Small tables with named rows and columns. After each table, cells are looked up by row and column.

Table tel
cols = zosoz, fel, fam, gapev, dep, bodake, vidute, mok
gon: [50311, 58932, 41115, 37181, 38130, 42088, 45476, 39959]
nuf: [58468, 80132, 27589, 28526, 34592, 34813, 34737, 31432]
molasu: [37086, 46412, 45640, 43080, 36976, 43202, 53575, 44535]
fotil: [52533, 56033, 32619, 48279, 32197, 41242, 35837, 41932]
gubos: [48364, 43450, 41526, 49740, 40563, 51876, 52962, 47380]
zefine: [57803, 60837, 37729, 45040, 40763, 41856, 35657, 41536]
tinulaz: [41809, 57891, 39587, 43036, 42608, 35571, 47179, 43424]
tos: [46797, 22838, 42931, 48649, 43340, 45624, 36662, 55679]
kizi: [28238, 36846, 47781, 45418, 45589, 46914, 50987, 51159]
vab: [47623, 55631, 41812, 37417, 43827, 46531, 37521, 44743]
duraler: [53504, 58997, 37063, 32369, 45919, 40242, 39803, 38055]
zenu: [43916, 31700, 47974, 49935, 46003, 40941, 36022, 50265]
nizo: [29132, 37409, 46922, 51890, 47068, 37902, 53143, 47894]
gur: [48457, 46981, 39641, 37365, 34345, 43225, 50177, 41018]

nizo, zosoz -> 29132
kizi, bodake -> 46914
tinulaz, zosoz -> 41809
kizi, zosoz -> 28238
fotil, gapev -> 48279
gubos, zosoz -> 48364
fotil, vidute -> 35837
tos, fel -> 22838
nizo, mok -> 47894

Table lok
fields: doravuk, ganud, penunuz, kudabep, rak, kab, navabe, gov
mapaba: [-0.132, -0.165, -0.041, -0.104, -0.122, 0.548, -0.037, 0.291]
masil: [0.282, 0.139, 0.475, 0.377, 0.247, -0.463, 0.455, -0.248]
vuzi: [-0.173, -0.030, -0.559, -0.342, -0.135, -0.011, -0.542, 0.117]

What is the ganud of vuzi in lok?
-0.030
What is the kab of mapaba in lok?
0.548
What is the doravuk of vuzi in lok?
-0.173
What is the navabe of vuzi in lok?
-0.542
What is the kab of masil in lok?
-0.463
What is the gov of vuzi in lok?
0.117
What is the penunuz of mapaba in lok?
-0.041
What is the kudabep of mapaba in lok?
-0.104
What is the rak of vuzi in lok?
-0.135
What is the navabe of mapaba in lok?
-0.037
What is the gov of masil in lok?
-0.248
What is the navabe of masil in lok?
0.455
What is the rak of masil in lok?
0.247
What is the penunuz of masil in lok?
0.475
What is the penunuz of vuzi in lok?
-0.559
What is the gov of mapaba in lok?
0.291
What is the doravuk of masil in lok?
0.282
What is the ganud of masil in lok?
0.139

Table masules
         tegi  lupufo  fubogut  gevizu  topivo  tenobuk  ref  dedo  litoz
lup       112    -289      355     -95     -90     -209  184   -41   -239
lofidi     13    -223      445    -125    -107      -59  151   198   -560
dep       -64    -382      380      10      30       43   41   117   -418
lanivu     47    -352      637    -329     -64     -587  421  -293    -22
galeki   -202     -11      381    -228     -29      121   46    96   -143
gor      -189    -600      311    -136     125       99  190  -438   -331
nururep    98    -678      676    -522     -49     -595  518  -241   -135
sodog      89    -373      605      -5     -92     -502  277  -186   -516
fur      -130     -42      350     -43     -25      145  -20   231   -407

topivo of dep = 30
lupufo of lanivu = -352
fubogut of lofidi = 445
tegi of galeki = -202
dedo of fur = 231
litoz of fur = -407

Table zim
|  | zuva | fupip |
|---|---|---|
| boz | 175 | 141 |
| segip | 190 | 204 |
| guf | 144 | 113 |
| domoz | 146 | 189 |
| pidot | 155 | 147 |
| poz | 146 | 103 |
| selobo | 104 | 97 |
| budim | 157 | 144 |
| kaze | 182 | 172 |
| rul | 176 | 183 |
| mar | 153 | 177 |
| gubi | 90 | 53 |

What is the fupip of pidot in zim? 147
What is the zuva of budim in zim? 157
What is the fupip of boz in zim? 141
What is the fupip of poz in zim? 103
What is the fupip of guf in zim? 113
What is the zuva of guf in zim? 144
What is the zuva of segip in zim? 190
What is the zuva of domoz in zim? 146
What is the fupip of kaze in zim? 172
What is the zuva of poz in zim? 146
What is the fupip of mar in zim? 177
What is the zuva of rul in zim? 176

lom =
cols = liruni, kis, ponuma, deku, tizemo, sanos
mir: [-85.8, -65.3, -3.5, -63.6, 66.7, 54.9]
sofurun: [-78.8, -20.7, -53.8, -39.1, -76.4, 9.3]
duviza: [-79.0, 25.9, 43.7, 8.1, 55.4, 49.6]
zupig: [80.2, -56.7, -59.2, -52.7, 17.0, -90.3]
mub: [57.2, -35.5, 20.5, -68.5, -40.1, 59.6]
begova: [-51.4, 64.9, -78.6, 31.8, 59.8, -75.0]

What is the tizemo of duviza in lom?
55.4
What is the kis of mub in lom?
-35.5
What is the deku of zupig in lom?
-52.7
What is the deku of sofurun in lom?
-39.1
What is the liruni of zupig in lom?
80.2
What is the sanos of mir in lom?
54.9
What is the deku of duviza in lom?
8.1
What is the liruni of begova in lom?
-51.4
What is the sanos of sofurun in lom?
9.3
What is the deku of mub in lom?
-68.5
What is the tizemo of mub in lom?
-40.1
What is the ponuma of zupig in lom?
-59.2
Row with the largest deku: begova

sak:
          pak   muka    nin    vig  sopepu    boz    fut
fug     -2.84   0.08  -4.36   3.00   -4.23   0.98   0.82
poku    -5.90  -1.38   3.24   5.62   -1.93   4.88   4.48
demeg   -1.81  -0.07  -5.21   3.45   -4.86   1.57   1.69
kuv      0.03  -1.58   4.08  -5.25    4.32  -3.51  -4.30
vuti     6.22  -1.18  -4.72  -6.76    2.04  -4.31  -5.87
kag     -3.21  -1.73  -4.52   4.90   -4.09   2.48   1.93
tesev   -5.71  -0.65   3.13   5.68   -3.91   4.76   4.35
sok     -6.64  -4.17   0.13   4.84   -3.98   3.53   3.86
sol      3.79  -4.09  -0.36  -6.48   -1.10  -8.35  -6.77
zometi  -6.26   1.94  -3.64   4.56   -3.18   7.23   3.40
lir     -0.54   2.71  -7.55   0.40   -2.98   2.04   0.26
leb     -7.67  -1.96   1.10   6.25   -6.40   3.76   4.84

muka of sol = -4.09
nin of sol = -0.36
muka of kuv = -1.58
pak of zometi = -6.26
muka of zometi = 1.94
boz of lir = 2.04
muka of poku = -1.38
vig of poku = 5.62
fut of kuv = -4.30
boz of sol = -8.35
sopepu of sok = -3.98
fut of lir = 0.26
fut of poku = 4.48
pak of leb = -7.67
boz of vuti = -4.31
pak of vuti = 6.22
nin of leb = 1.10
sopepu of kuv = 4.32
Row with the largest muka: lir

